Named moves (each a turn or a mirror), then the moves between two rows, first move first; the first pair answered
Tar (before |-> after):
[-12  -3   2  -3  14  11  -1  -1   3   8   1  -1 -12   5 -12  -9 -11 -16
   1  -2   4  -5  17] |-> [ -6   1  10  -4   8   6  -1  13   6  -2  -3   3 -13   3  -7  -8 -11 -11
   3  -7   5 -13  21]
[ 24   6   1  -1 -18   1  15   5   0 -14  -4  -7  -2   1   8  11  -3  -2
  18  -7  -1 -14  -1] |-> [  7   1 -14   2  -3  14   9 -21 -10   4   8 -23   3   7  -8  10  -2  -5
  11   4  -1   4 -10]
[ -9   1  -5  10   8  -5  -2 -12  10   7   1 -15  12  -3  -9  -8   4  -9
  -2  12  -2  15 -12] |-> [ 10   2  10   7  -7 -17   3  14  21  -9  -9   1   9  -8   4  -6   5  -4
   4  -1  -3  -3  -4]
[ -4  -6  -7 -10  10  14   3 -15  -2   5   1  -6  -2   7  -6  -1  -1  -2
  -1   2   4  -2   8] |-> [  4  -2   4 -10   2   5   7   3   2  -8  -7   4  -6   1   5   1  -1   2
   3  -9   3 -16  15]
Givon (before |-> after):
[ -1 -10  -9 -16  -4  -2  -3  -5 -26   4  12 -11   2  18   2  12   6  15
   6  -4   3  -6 -10] |-> [ -9  -9  -8  -9  22  -7 -14   2 -15   5   6  10  12  10   3   5   4   8
   0   8   7   1 -20]
[-13   4   3  -4  39  14  -3  16  10   4  -6  16  -3  -7   1 -18 -10 -15
  -5  16   5   1  13] |-> [ 15  12  10   5   6  -8   9  19  28 -13 -16   6  -6 -13   2 -12  -7 -22
  -8   4  -9 -12  14]
[  1   0   7   0   1   2   7   9   7  -3  -4   2 -17  -4  -3  -7  -6 -13
   4 -10  -3  -5  16] |-> [ -1  -2   7  -3   0   7   8   8   4   0  -1  -2 -19  -1  -2  -7  -5 -10
   5 -11   1  -3  19]
bamu (before |-> after):
[-13  -5   0 -16   9  15   0   1 -10   1   3   4  -4   5   4   5  -4  12
   6 -10  13 -13  10] |-> [-13  -2  -6 -14  18  13   2  -4  -3  -3  -2  10   5   0   3   2  -4   6
   2  -5  14 -17   9]
[ -8 -12  -4  -2   4  14  -7 -12  -6   5  -3  -2   4   0 -10   4   4   8
  -8  -4   7  -2  -8] |-> [ -6 -11  -3  -4  -1  17  -5  -8 -10   7   2  -4   0   6  -8   7   3  13
  -7  -4   5  -2  -5]
[-6  1 -5 -3 -1  8 -2 -1 -7 -3  3  0  2  2  2  4  5  6 -2  0  7 -4 -5] |-> [-2  0 -4 -3  0  5  0 -3 -6 -5  3 -3  1  2  1  4  3  5 -2 -3  8 -8 -5]
Nugak (before |-> after):
[-15  -2   2 -10  13  -3   1  -2   1   5  -2  -8 -15   2   0  -4   5 -10
   2  -5   8 -13  21] |-> [-15  -3   4 -12  18  -2   2  -3  -1   4  -1  -8 -15  -1   1  -5   4  -9
   2  -6   9 -14  20]
[  1   2   1   3 -10   7   6   5  -5   7  -2  -6  -6   9  -1  -4  -7  -4
   2  -5   7  -6  15] |-> [-4  0 -2  2 -6 11  2  4 -8 12  0 -6 -7  9 -3 -8 -7 -3  2 -2  5  2 12]
[  6   3   6  14  31 -19  -1  -3  13   9  -1   4  11  -9 -14  -4  -1 -19
  -3  20 -15  25 -18] |-> [ 11   2   6  11  32 -25  -1  -2  17  -1  -5  13  18 -11  -9   0   5 -14
  -5  15 -11  14 -18]
[ 16   0  -3  13  -6   1   1   9  15 -19  -9   7   3   0  -5   1  10 -15
  -9 -11  -2  -4   7] |-> [ 13   2  -3  16 -11   5   4   8  15 -10  -7   0  -4   3 -10  -2   9 -20
  -9 -11 -11   3   9]
bigor (before |-> after):
[ -8  -4  -4 -11 -18   3   4   3  -7   1  -6   1  -5  10  10 -10  12   1
   2  -7  -6  10   8] |-> [-13  -6  -9 -12   1   8   4   1   0  -7 -10  10   8  12  10  -8  11  -2
  -4  -4   7  -6  10]
[ 16   2  -5  18   1 -14  -3 -12  -5   1   0   1   5  -6 -10   4   4 -10
  -9  14  -1   4  -2] |-> [ 24   6   7  12 -13 -13   4   4   0  -9  -5   1  -8  -8  -4   3   1  -9
  -3   3  -3  -5  14]
[  4   8   0   6  14  -3   8  10  26  -9 -15   9  -2  -9  -5  -5  -9 -15
  -1  -3  -3  -8   7] |-> [ -1   8  -8  15  14  -6  -2  -6  19   6  -6   1   5 -10 -10  -7  -1 -18
  -5  12 -14  19 -15]
[-10  -1  -7  -8   2  25  15 -15   1  13   8 -24 -19  11  -7   3 -10  -7
   0 -15  14 -15  25] |-> [-17   0 -16  -2   8  23   5 -28  -6  20  13 -26  -7  12 -12   1  -4  -6
  -4  -5  11  -3   9]
Then:
Between the rows of a pair lie 2 to 3 moves.
[  2   3  -4   2 -31   7   4 -15 -14  10  13 -26 -10   4   0   2   4   1
   5  -6 -12  11  -3] |-> [  1   6  16  -4 -14  -2  -1  28  -6  -9  -2  16  -6  -8  20  -3   1  10
  16 -12  -2  -5   6] => Givon then Tar
[  3  12  -3  14 -21  -4   3  14  -7  22  -2 -14  -2   1   1  -4  10  -9
  -6  -3  -4  15 -14] |-> [ -1   9  -1   8 -18   2   1  16 -15  26   4 -13  -6   6   8  -1   7  -4
  -3  -7  -1  14  -9] => Tar then Givon
[-21  -9   0 -15   8  14   0   4 -21   7  12   1 -12  11   5   2   0  18
   8  -6  13  -2  13] |-> [-24  -2   1  -9  35   7  -9  11  -7   7   3  20   3   2   2  -5   0   8
   3   8  10   3   2] => Tar then Givon then Tar
[  5   2 -13   3 -18  16  12 -22  -7  12   8 -31 -17   8 -15   4  -2 -12
  -5  -4 -12  13  -3] |-> [-11  -4  -4 -19 -11  27   7   2 -21  11  14 -11 -26  13   1   4  -8   7
  10 -12   2   8  13] => Tar then Givon
[ -4  18  16   1   8  11   8  20  21  -7  -3  11  -8   3  -3   1   2  -8
  -1 -13   2  -8   9] |-> [  7  20   9  11  -6  -3   8   5  25  -8  -5  -1   1  -1  -7   3  11 -13
  -9  -8  -8  -1  -8] => bigor then Givon then bigor
[  8   6  10  -2   7  -4   9  26  19 -14 -16  19  -5 -12   4  -9 -10 -13
   0  -9  -4 -13  14] |-> [  6   7   4   8  14 -19  -1  18  17 -12 -13  26  12 -16   2 -10   0  -9
  -3   7  -3   0 -12] => bigor then Tar
[-12   5  11 -16  15  12   4  15  10   0 -12   2 -10   9   6  -4  -2   7
   0  -7  10  -3  19] |-> [  3  10   7  -2   7 -14   3   4  22 -11 -24   3  16  -2   5  -1  13   5
  -8   4   5  -4  -6] => bigor then Nugak then Givon
[-23  -5  -5  -5  11  13  -9   0 -12  18   7   4  -6   1  -2  -3  -6   4
   6   8  12   9  -2] |-> [  4  -1   1   0 -30   1   6  -4  -2   0   2 -17 -15   4  -2   6  -1   4
   2  -8  -2  -4   0] => Givon then Givon then Givon
